Which row each row swaps with, under one turn or mirror:
The rows were stretched afterwards, more along some directions than others.
K23: [ -4   1   1  -4  -6 -31   0  13   4   8  42  10  21  -3  52  -4 -34  12
  15 -30 -51  -4  35  -9  11]
K952: [  9 -10  24  39  -7 -25  -6 -24   4  -2 -19  14   6 -29  12  11  22  24
 -20  10  11   0 -45  -5 -50]
K238: [  0   5  -5 -51  14  16  44  11  22  20  31  -6   7   4   3   6 -36 -14
  -8  -9 -17  17 -58 -39  28]
K653: [ 14  63 -50 -30   5  -1 -21   3   8 -26 -27  -2  16 -15  32  10 -40  -3
 -55 -16   6  -7   7   5   6]
K945: [ 24   2 -19  41  27  10 -12   0 -31  12 -26 -10 -18  33 -62  -8   9 -11
 -21 -19  13  41 -19  28  -1]
K639: [  5   8 -49 -54  10  48  15   7   9  17  32  14   3   1  -4  13 -23 -18
 -20  19  -8  12 -45 -21  16]
K338: [ 19  17 -46 -48 -16  36  42  12  16   6   9  -4 -21  -4  -8   5 -11 -16
 -19   4  -3   9 -56 -24  18]
K612: [  5 -22  33  -5  -9  -7  25   2   5  17 -23 -17  29  11 -47  -9   7  26
  22  -5  17 -11  54  13  -1]
K709: [-18  -6  19  31  21 -23 -19 -40  17  19 -33  22  24 -27  32  35  -1  34
 -22  53  23  11 -47 -18 -46]
K239: [ 28  66 -57 -42  -9   7 -18   5  18 -33 -29   2   5 -26  40  12 -41  -1
 -54 -21   1  -8  -6   6  -7]
K29: [-19  -3  -8 -43   5  23  30  34 -15  26  11  -4  16   7 -26 -12  -7  -5
   1 -22  -1   6   4 -26  23]
K15: [ -9  -3 -42 -30  37  29 -57 -20  16  23  15  -1  -4  23  18  -8 -23 -17
 -31 -16  27  24  19  45   4]
K4: [ 27  18  12   0 -22 -38  12  21 -12   9  39 -19  24 -37  54  -3 -18   6
  14 -47 -74  -8  17  -8  15]
K165: [ 16   5  -8 -25   8  -1  -9  13   3 -34  10   0  11  50  11 -11 -56  -6
  11 -12   5 -22  57   2  -5]
K261: [ 11  -2 -23 -39   5  -2 -20  -3  27 -42 -16  -2   1  55  17   1 -57  -2
   0 -14  17 -43  45   2 -16]
K65: [ 28  58 -51 -44  -2  -8 -22   0  15 -46 -18  -2   1  -8  56  12 -51   3
 -65 -19   8 -15 -15   6  10]
K587: [ 18  -2  -6  58  44  -2 -23  -4 -23  33 -33  14 -16  28 -36  -6   7  11
 -11  10   6  39   1  19   4]
K702: [-12 -11 -45 -24  23  51 -39 -11  10  23  31 -14 -17  17 -15 -17  -3 -44
 -10   2  43  29 -22  47   3]
K773: [  4  -1  27 -18 -27  11  24  -6  15   3   4   4  17 -25   1  20   1  27
  20  29 -22 -13   1   0  -6]
K460: [ -9  -6 -19 -22  34  60 -39   0 -10  27  42 -23 -26  37 -16 -19 -12 -54
 -12   8  35  50 -19  53  12]
K230: [ 13 -24 -35 -40  23  51   9  12  20  10   1 -21 -23  15 -19  -5 -30 -22
 -17 -10  20  14 -49  -2   2]
K433: [ -1  11  26  -9 -10  15  50  -9  21  -1 -33  -1   5   8 -15  29 -19  16
  -2  37  32  -9  18  -1 -14]
K128: [  7  11 -18  39   1 -26  -6 -17 -49   9 -25  18 -15  14 -36   1  20   7
 -13  -6 -18  53 -44  29  14]
K461: [ -3  25   7  -6 -22  -2  30  25   3  10  70   0  10 -23  33 -14 -12 -13
  17 -22 -78  11  17  -6  18]
K440: [-23 -18  10   3  35 -12   7 -37  46 -11 -12  49  -2 -22  25  26  -3   4
 -20  42  17  -6  -3 -17 -47]
K550: [ -8   0 -55 -23   4  18 -64 -24  -7   1  13  -8  -6  -9   9  -6  -2 -20
 -17  -6   9  39 -16  56  -1]
K381: [  2 -19  -2  48  20  -7 -27 -31 -31  33 -60   9 -24  55 -55  -3  -1  14
 -19   6  48  45 -53  28   7]
K22: [-23 -13   3  23  16 -25 -26 -48  19  -7 -42  31  -4 -18  15  19  10  22
 -29  38  34 -17  -7  -5 -63]
K928: [  6 -15 -33 -24  58  23 -66 -10  11  29  18  -9 -10  23  31 -16 -37 -20
 -11  -8  42  14  48  39  -3]
K16: [ 16  20  -5 -40  34  32  32  22   9  30  32   0   8  38 -25   6 -54  -6
  -9 -10   4  30  -1 -29  13]
K136: [ 24   5 -45  51  -9 -11 -23 -27 -25  11 -51  -2 -17  -2 -36  14  26   7
 -26  -8  15  46 -73  30  -8]
K287: [ -5 -13   4 -16   7   7 -16   6   2 -21 -20   2   2  45   2 -10 -35   5
  20  10  20 -25  50   1 -16]
K695: [ 29  28   5  10  -6 -38   2   9  17  11  33 -13  24 -43  67   6 -58  12
   6 -29 -64  -1  21 -15  -1]
K892: [ -6 -12   9  56  33 -15  -6 -21 -34  30 -49  10 -17  43 -57   0  31 -12
   2  18  20  47 -20  28   4]
K682: [ 31  -8  34 -21 -18  -2  34  -4  26  -2  -3 -12   3 -12   9   0 -10  24
  10  12   6 -20   2 -11 -12]
K800: [ 10  19   7  -4  -8 -27  21   2  12  -3  37  -1  10 -21  70   3 -33   3
  -1 -21 -51 -13  16 -21   3]
K754: [ 24  55 -47 -41   6   3 -24   6  17 -28 -12  -2   8 -26  40   8 -35   5
 -59 -11 -11   1   4  -2  -4]
K204: [-20 -23  22  26  43   6 -16 -18  20  -2  -6  23   0 -16   9   8  17  17
  -5  39  16   0  22  -7 -54]
K355: [ -6  -5   7 -24  12  -1 -17  13  -2 -27  -5  -5  15  50  -4  -8 -34  -8
  24  -7  16 -28  68   7 -14]
K510: [  1  -5  17  55  29 -17 -11 -22 -26  33 -40  20 -20  45 -43   1  12   7
  -3  18  11  38 -13  12  25]
K25: [  2  -2   5  19  -9 -44   9 -32  24 -20 -27  17   9 -42  23  31   3  32
 -37   8 -10   3 -36 -14 -48]
K181: [  3  14   2  -3 -27 -33  -8   8  -7   6  26  10  20 -28  57  -8 -25   6
  -2 -19 -61 -14   0 -14   0]
K270: [ 12   6 -16 -44  12  36  41  10  11  34  44 -21  -1  20  -7 -17 -35 -22
  -8 -32  -5  30 -63 -15  27]
K856: [ -2 -23  30  29  23 -29   1 -31   4  -8 -41  14   1 -11   6  19  23  26
 -14  30  33  -7  -3 -10 -49]
K895: [ 10  -9  31  56  16 -30  -7 -12   5  -9 -38   3   3 -18   2   5  -1  30
 -12  12  29 -12  12  -1 -48]
K416: [ 13  22 -10  47  13 -35   2 -15 -43  20 -45  -5  -7  27 -50   1  31   2
  -8   4  15  40 -31  22  27]
K714: [ 13  59 -49 -42  -3   9 -29   1  20 -35 -25   0   3 -18  44  14 -46  -3
 -58 -13   7 -15  15   6  -5]
K400: [ 27  -7  10  -9 -16 -28   8  -3  16   9 -22 -39  -4  -8  11  16  -1  20
  -2  -5  24  -8  -2  16  -7]
K968: [-20  -2  31  39  39 -35 -14 -28  15  13 -28  23   8 -30  19  15  11  19
 -16  30  23  13 -10 -16 -42]
K265: [ 49  -8  49  29 -10 -24  15   8  11   9 -11 -43   6 -11  -9  -9 -10  39
  -3  -1  -2  -2 -13  -3   2]
K679: [-15  11 -49 -50  18  18   0   4  25  23   3   6   2  17  18  13 -19   0
 -20  -7   0  13 -32 -30  10]
K72: [  1 -11 -13 -15  10  20   2  21 -17  36  -1 -23   4   2 -39 -22 -18   0
 -11 -33  -4  40 -30  -5  20]
K989: [-10   2 -15  19  20  10 -26 -21 -24  37 -25   7  -2  17 -35  26  16   2
  -8  15  -4  71 -69  28   3]
K680: [ 11   6  -8 -19  -6   0  -9   7  -1 -37  -8  -9  10  40   7  -5 -27  -1
  10   3  21 -30  41  -5 -18]
K789: [  8   9 -11  48  11  -5   9 -17 -12  27 -47  21 -20  18 -58   5  18   8
 -17  10  15  43 -53   8   1]
K493: [  9 -24  31  -9   4  -7  11 -18  22  16 -42 -22  -4  21 -20  13  -7  11
   3  26  45  -8  -9  15   6]
K954: [  9   0 -40 -20  39  28 -44 -12  19  22  22  -3 -28  35   0 -12 -29 -32
 -18  -9  39  35   3  50   6]
K27: [-32 -14  19 -10  31 -14   4 -25  25  -4 -28  24   5  -8  14  16  11  -1
  -4  22  32 -25   6 -14 -52]
K200: [  7 -35  53  20 -18 -20  15   4  -6  14 -27 -30  16  -6 -34 -16  10  30
  12   2  11   0  19  13 -13]
K458: [  8 -16  25 -21  12 -16   0 -17  22   8 -26  -5  16  15  26   6  -6  33
   0   9  27  -6  16  16  -9]

K165 swaps with K714
K928 swaps with K461
K270 swaps with K400
K773 swaps with K639
K381 swaps with K25
K856 swaps with K789
K680 swaps with K239
K433 swaps with K16
K709 swaps with K989

